In the data rows, the value 128 means zero.
Some points, one per row:
125 & 134 & 132 & 135 & 126 & 113 & 155 & 091 & 161 & 135 & 135 & 114 & 121 & 154 & 142 & 121 & 107 \\
128 & 141 & 137 & 125 & 118 & 111 & 163 & 088 & 105 & 158 & 118 & 136 & 125 & 133 & 110 & 132 & 126 \\
165 & 165 & 043 & 170 & 094 & 084 & 175 & 147 & 188 & 066 & 143 & 081 & 081 & 135 & 087 & 148 & 118 \\
129 & 130 & 137 & 119 & 107 & 125 & 136 & 124 & 141 & 146 & 143 & 133 & 137 & 134 & 105 & 130 & 131 \\
118 & 140 & 119 & 123 & 145 & 128 & 093 & 139 & 120 & 120 & 130 & 124 & 120 & 140 & 130 & 129 & 142 \\
132 & 131 & 128 & 123 & 119 & 119 & 125 & 125 & 127 & 135 & 129 & 134 & 135 & 118 & 129 & 124 & 133 \\
106 & 121 & 124 & 113 & 117 & 112 & 130 & 126 & 117 & 160 & 117 & 155 & 138 & 106 & 120 & 125 & 154 \\
064 & 098 & 136 & 157 & 140 & 119 & 144 & 137 & 113 & 160 & 095 & 123 & 196 & 080 & 079 & 130 & 178 \\
173 & 087 & 120 & 150 & 116 & 126 & 201 & 115 & 130 & 121 & 167 & 138 & 124 & 155 & 098 & 137 & 086 \\
166 & 134 & 184 & 090 & 128 & 177 & 111 & 133 & 162 & 142 & 096 & 178 & 148 & 167 & 223 & 179 & 108 \\
123 & 154 & 143 & 089 & 134 & 140 & 046 & 163 & 111 & 114 & 109 & 111 & 173 & 072 & 121 & 124 & 141 \\
111 & 142 & 122 & 127 & 148 & 139 & 122 & 139 & 112 & 119 & 130 & 132 & 113 & 135 & 132 & 126 & 136 \\
097 & 181 & 124 & 157 & 107 & 095 & 173 & 071 & 142 & 153 & 125 & 115 & 074 & 187 & 129 & 104 & 062 \\
129 & 156 & 116 & 140 & 127 & 128 & 122 & 126 & 101 & 129 & 124 & 153 & 118 & 126 & 120 & 122 & 122 \\
115 & 124 & 156 & 125 & 142 & 134 & 114 & 136 & 124 & 127 & 112 & 149 & 132 & 137 & 142 & 136 & 137 \\
090 & 105 & 137 & 159 & 132 & 141 & 151 & 117 & 119 & 127 & 111 & 149 & 171 & 078 & 081 & 130 & 160 \\
109 & 133 & 139 & 131 & 142 & 133 & 107 & 120 & 122 & 150 & 098 & 142 & 138 & 111 & 151 & 116 & 124 \\
123 & 123 & 190 & 144 & 138 & 130 & 111 & 133 & 092 & 138 & 114 & 159 & 115 & 159 & 150 & 121 & 157 \\
121 & 124 & 134 & 142 & 114 & 111 & 155 & 102 & 137 & 126 & 115 & 126 & 136 & 102 & 103 & 128 & 115 \\
115 & 146 & 126 & 141 & 095 & 124 & 131 & 120 & 131 & 115 & 143 & 105 & 134 & 123 & 106 & 123 & 117 \\
217 & 184 & 061 & 044 & 085 & 123 & 141 & 093 & 198 & 117 & 165 & 000 & 059 & 116 & 181 & 166 & 037 \\
140 & 133 & 128 & 107 & 156 & 133 & 078 & 159 & 116 & 114 & 122 & 126 & 111 & 128 & 161 & 123 & 138 \\
123 & 124 & 162 & 128 & 134 & 130 & 121 & 122 & 113 & 132 & 121 & 147 & 122 & 139 & 139 & 121 & 129 \\
134 & 144 & 113 & 171 & 106 & 100 & 172 & 097 & 169 & 131 & 171 & 093 & 088 & 194 & 128 & 121 & 077 \\
123 & 146 & 117 & 149 & 106 & 123 & 138 & 124 & 120 & 129 & 135 & 109 & 131 & 120 & 105 & 117 & 117 \\
122 & 099 & 115 & 174 & 096 & 123 & 122 & 153 & 071 & 070 & 119 & 132 & 190 & 089 & 085 & 117 & 109 \\
136 & 136 & 118 & 107 & 116 & 120 & 140 & 143 & 125 & 147 & 128 & 135 & 130 & 117 & 121 & 118 & 134 \\
160 & 149 & 109 & 086 & 092 & 142 & 141 & 099 & 172 & 118 & 155 & 099 & 109 & 127 & 141 & 129 & 093 \\
170 & 118 & 109 & 087 & 149 & 107 & 144 & 164 & 141 & 159 & 181 & 082 & 060 & 155 & 093 & 152 & 135 \\
122 & 119 & 121 & 152 & 116 & 112 & 148 & 107 & 130 & 115 & 112 & 157 & 151 & 147 & 141 & 138 & 114 \\
114 & 140 & 143 & 130 & 143 & 118 & 101 & 138 & 105 & 134 & 127 & 136 & 141 & 114 & 139 & 109 & 139 \\
098 & 185 & 155 & 127 & 204 & 118 & 016 & 146 & 099 & 124 & 147 & 127 & 106 & 137 & 134 & 087 & 182 \\
115 & 122 & 138 & 131 & 147 & 132 & 126 & 141 & 115 & 133 & 112 & 144 & 157 & 099 & 105 & 131 & 150 \\
Here are 19 more points, each followed by its number:
072 & 129 & 130 & 200 & 124 & 104 & 154 & 101 & 119 & 122 & 139 & 144 & 116 & 167 & 122 & 107 & 133 \\ 0
088 & 108 & 089 & 212 & 114 & 081 & 114 & 129 & 118 & 127 & 145 & 141 & 110 & 160 & 108 & 105 & 138 \\ 1
131 & 128 & 147 & 108 & 152 & 137 & 112 & 161 & 098 & 138 & 115 & 133 & 111 & 108 & 130 & 112 & 153 \\ 2
174 & 144 & 034 & 146 & 106 & 141 & 229 & 158 & 152 & 115 & 146 & 064 & 108 & 138 & 078 & 112 & 111 \\ 3
137 & 129 & 155 & 085 & 139 & 165 & 107 & 136 & 139 & 127 & 109 & 154 & 112 & 139 & 157 & 153 & 127 \\ 4
113 & 149 & 138 & 091 & 136 & 124 & 086 & 149 & 102 & 112 & 099 & 137 & 196 & 067 & 118 & 082 & 126 \\ 5
131 & 099 & 114 & 104 & 140 & 143 & 105 & 145 & 115 & 101 & 147 & 120 & 151 & 123 & 113 & 147 & 134 \\ 6
149 & 128 & 158 & 091 & 160 & 140 & 089 & 149 & 121 & 118 & 111 & 126 & 106 & 116 & 154 & 122 & 161 \\ 7
111 & 136 & 191 & 149 & 164 & 127 & 105 & 123 & 106 & 137 & 096 & 167 & 116 & 146 & 144 & 125 & 128 \\ 8
089 & 101 & 116 & 215 & 124 & 100 & 113 & 141 & 114 & 116 & 128 & 132 & 089 & 130 & 084 & 094 & 133 \\ 9
115 & 129 & 137 & 124 & 136 & 136 & 106 & 118 & 135 & 137 & 118 & 130 & 136 & 123 & 137 & 121 & 131 \\ 10
118 & 119 & 150 & 121 & 153 & 130 & 151 & 140 & 126 & 142 & 137 & 120 & 111 & 119 & 130 & 149 & 152 \\ 11
117 & 128 & 134 & 130 & 127 & 124 & 128 & 137 & 116 & 143 & 128 & 136 & 147 & 112 & 126 & 108 & 139 \\ 12
117 & 154 & 141 & 122 & 124 & 148 & 056 & 119 & 117 & 122 & 105 & 139 & 173 & 096 & 133 & 094 & 132 \\ 13
085 & 084 & 149 & 244 & 117 & 124 & 156 & 129 & 102 & 141 & 129 & 180 & 146 & 161 & 073 & 095 & 133 \\ 14
151 & 068 & 135 & 166 & 138 & 147 & 070 & 136 & 114 & 081 & 102 & 154 & 142 & 123 & 132 & 118 & 135 \\ 15
133 & 157 & 137 & 089 & 139 & 127 & 082 & 139 & 106 & 111 & 084 & 116 & 194 & 085 & 118 & 105 & 136 \\ 16
117 & 148 & 113 & 130 & 120 & 130 & 136 & 115 & 137 & 116 & 156 & 082 & 139 & 099 & 101 & 100 & 120 \\ 17
162 & 137 & 109 & 077 & 091 & 119 & 145 & 136 & 153 & 117 & 135 & 087 & 107 & 126 & 129 & 148 & 093 \\ 18
Which three of these numbered points are nearest to each point below by angle, seen from the average point of the first points? Their numbers follow each, nearest first.
117 & 149 & 114 & 136 & 116 & 121 & 148 & 119 & 126 & 119 & 155 & 111 & 131 & 103 & 106 & 112 & 124 \\ > 17 3 9
117 & 124 & 137 & 130 & 143 & 129 & 111 & 139 & 118 & 129 & 118 & 143 & 139 & 128 & 089 & 133 & 146 \\ > 2 6 12
144 & 130 & 112 & 108 & 148 & 130 & 103 & 170 & 121 & 132 & 142 & 108 & 111 & 103 & 138 & 135 & 137 \\ > 2 7 6
120 & 131 & 199 & 099 & 161 & 163 & 028 & 089 & 104 & 165 & 098 & 145 & 145 & 089 & 204 & 132 & 151 \\ > 10 13 7
133 & 154 & 117 & 110 & 127 & 117 & 109 & 144 & 108 & 107 & 127 & 111 & 156 & 080 & 112 & 116 & 133 \\ > 5 16 13
129 & 119 & 125 & 127 & 099 & 115 & 141 & 127 & 129 & 142 & 126 & 146 & 135 & 135 & 109 & 121 & 125 \\ > 14 12 1
162 & 158 & 115 & 060 & 107 & 141 & 140 & 127 & 175 & 128 & 129 & 065 & 087 & 116 & 153 & 128 & 099 \\ > 18 3 17
000 & 167 & 180 & 255 & 104 & 073 & 107 & 016 & 123 & 152 & 120 & 179 & 130 & 169 & 182 & 098 & 127 \\ > 0 1 14
142 & 061 & 107 & 106 & 109 & 155 & 133 & 121 & 091 & 073 & 156 & 117 & 145 & 131 & 088 & 158 & 130 \\ > 6 15 18
108 & 139 & 150 & 137 & 144 & 137 & 092 & 140 & 115 & 132 & 108 & 147 & 137 & 119 & 143 & 116 & 136 \\ > 10 8 13
Now 19 new points, numbered from 0 again:
146 & 158 & 164 & 119 & 151 & 113 & 082 & 156 & 138 & 163 & 116 & 136 & 091 & 150 & 171 & 120 & 141 \\ 0
100 & 107 & 136 & 149 & 116 & 109 & 151 & 141 & 109 & 125 & 092 & 168 & 182 & 095 & 092 & 128 & 176 \\ 1
138 & 116 & 147 & 082 & 152 & 177 & 099 & 142 & 147 & 137 & 099 & 144 & 139 & 125 & 162 & 142 & 134 \\ 2
121 & 139 & 143 & 075 & 118 & 171 & 088 & 113 & 144 & 138 & 124 & 106 & 139 & 103 & 107 & 109 & 102 \\ 3
139 & 075 & 078 & 126 & 126 & 144 & 201 & 116 & 176 & 129 & 114 & 108 & 153 & 059 & 153 & 182 & 145 \\ 4
128 & 114 & 127 & 136 & 141 & 098 & 142 & 108 & 154 & 154 & 130 & 174 & 137 & 133 & 082 & 103 & 109 \\ 5
110 & 120 & 143 & 117 & 141 & 135 & 095 & 113 & 125 & 137 & 120 & 142 & 136 & 123 & 165 & 131 & 145 \\ 6
165 & 131 & 126 & 119 & 098 & 111 & 158 & 121 & 109 & 174 & 103 & 166 & 158 & 103 & 095 & 121 & 111 \\ 7
162 & 103 & 103 & 081 & 115 & 147 & 125 & 135 & 140 & 125 & 132 & 116 & 137 & 100 & 157 & 170 & 124 \\ 8
134 & 112 & 097 & 143 & 130 & 136 & 147 & 133 & 142 & 116 & 148 & 105 & 107 & 124 & 107 & 138 & 122 \\ 9
122 & 134 & 100 & 157 & 109 & 131 & 194 & 107 & 157 & 123 & 142 & 109 & 104 & 158 & 123 & 146 & 109 \\ 10
185 & 080 & 118 & 104 & 125 & 156 & 128 & 125 & 168 & 125 & 132 & 118 & 120 & 128 & 150 & 132 & 120 \\ 11
157 & 067 & 115 & 134 & 143 & 146 & 239 & 128 & 099 & 112 & 189 & 126 & 084 & 192 & 115 & 154 & 094 \\ 12
095 & 128 & 166 & 154 & 118 & 114 & 116 & 103 & 141 & 155 & 113 & 170 & 112 & 166 & 152 & 136 & 120 \\ 13
093 & 122 & 162 & 159 & 141 & 108 & 038 & 148 & 090 & 108 & 119 & 165 & 139 & 107 & 132 & 124 & 151 \\ 14
138 & 147 & 116 & 112 & 132 & 124 & 132 & 105 & 137 & 141 & 127 & 125 & 104 & 139 & 143 & 128 & 106 \\ 15
116 & 113 & 128 & 130 & 130 & 122 & 150 & 102 & 129 & 149 & 125 & 126 & 133 & 109 & 128 & 121 & 116 \\ 16
135 & 132 & 113 & 135 & 108 & 122 & 181 & 109 & 134 & 144 & 169 & 103 & 115 & 139 & 120 & 130 & 099 \\ 17
132 & 140 & 148 & 107 & 158 & 121 & 110 & 140 & 119 & 134 & 137 & 137 & 117 & 140 & 147 & 123 & 146 \\ 18
Which three of these numbered points are nearest to each point below by angle, seen from the average point of the first points? Their numbers follow each, nearest first.
153 & 134 & 129 & 137 & 119 & 127 & 141 & 124 & 119 & 171 & 120 & 134 & 118 & 155 & 118 & 112 & 136 \\ > 7 5 0
145 & 122 & 124 & 127 & 103 & 136 & 182 & 129 & 124 & 141 & 118 & 135 & 150 & 099 & 126 & 119 & 106 \\ > 7 4 16
141 & 144 & 102 & 111 & 108 & 126 & 120 & 149 & 099 & 125 & 146 & 108 & 172 & 062 & 104 & 155 & 128 \\ > 8 4 7
103 & 121 & 092 & 181 & 093 & 112 & 127 & 132 & 130 & 130 & 087 & 132 & 159 & 116 & 098 & 130 & 147 \\ > 1 7 4
169 & 117 & 102 & 111 & 131 & 157 & 131 & 111 & 151 & 096 & 136 & 124 & 120 & 136 & 151 & 139 & 119 \\ > 11 8 9
133 & 120 & 130 & 131 & 120 & 113 & 131 & 132 & 109 & 141 & 122 & 131 & 117 & 123 & 108 & 116 & 126 \\ > 7 5 1
081 & 135 & 138 & 154 & 154 & 108 & 063 & 151 & 086 & 103 & 127 & 166 & 126 & 148 & 128 & 099 & 172 \\ > 14 18 6
109 & 140 & 130 & 134 & 124 & 118 & 099 & 128 & 123 & 110 & 115 & 127 & 146 & 107 & 125 & 121 & 134 \\ > 14 1 6
116 & 150 & 138 & 099 & 105 & 120 & 090 & 091 & 129 & 127 & 130 & 107 & 151 & 117 & 140 & 113 & 107 \\ > 3 6 15
132 & 115 & 120 & 127 & 112 & 135 & 143 & 123 & 140 & 125 & 125 & 122 & 144 & 115 & 117 & 122 & 109 \\ > 4 16 11
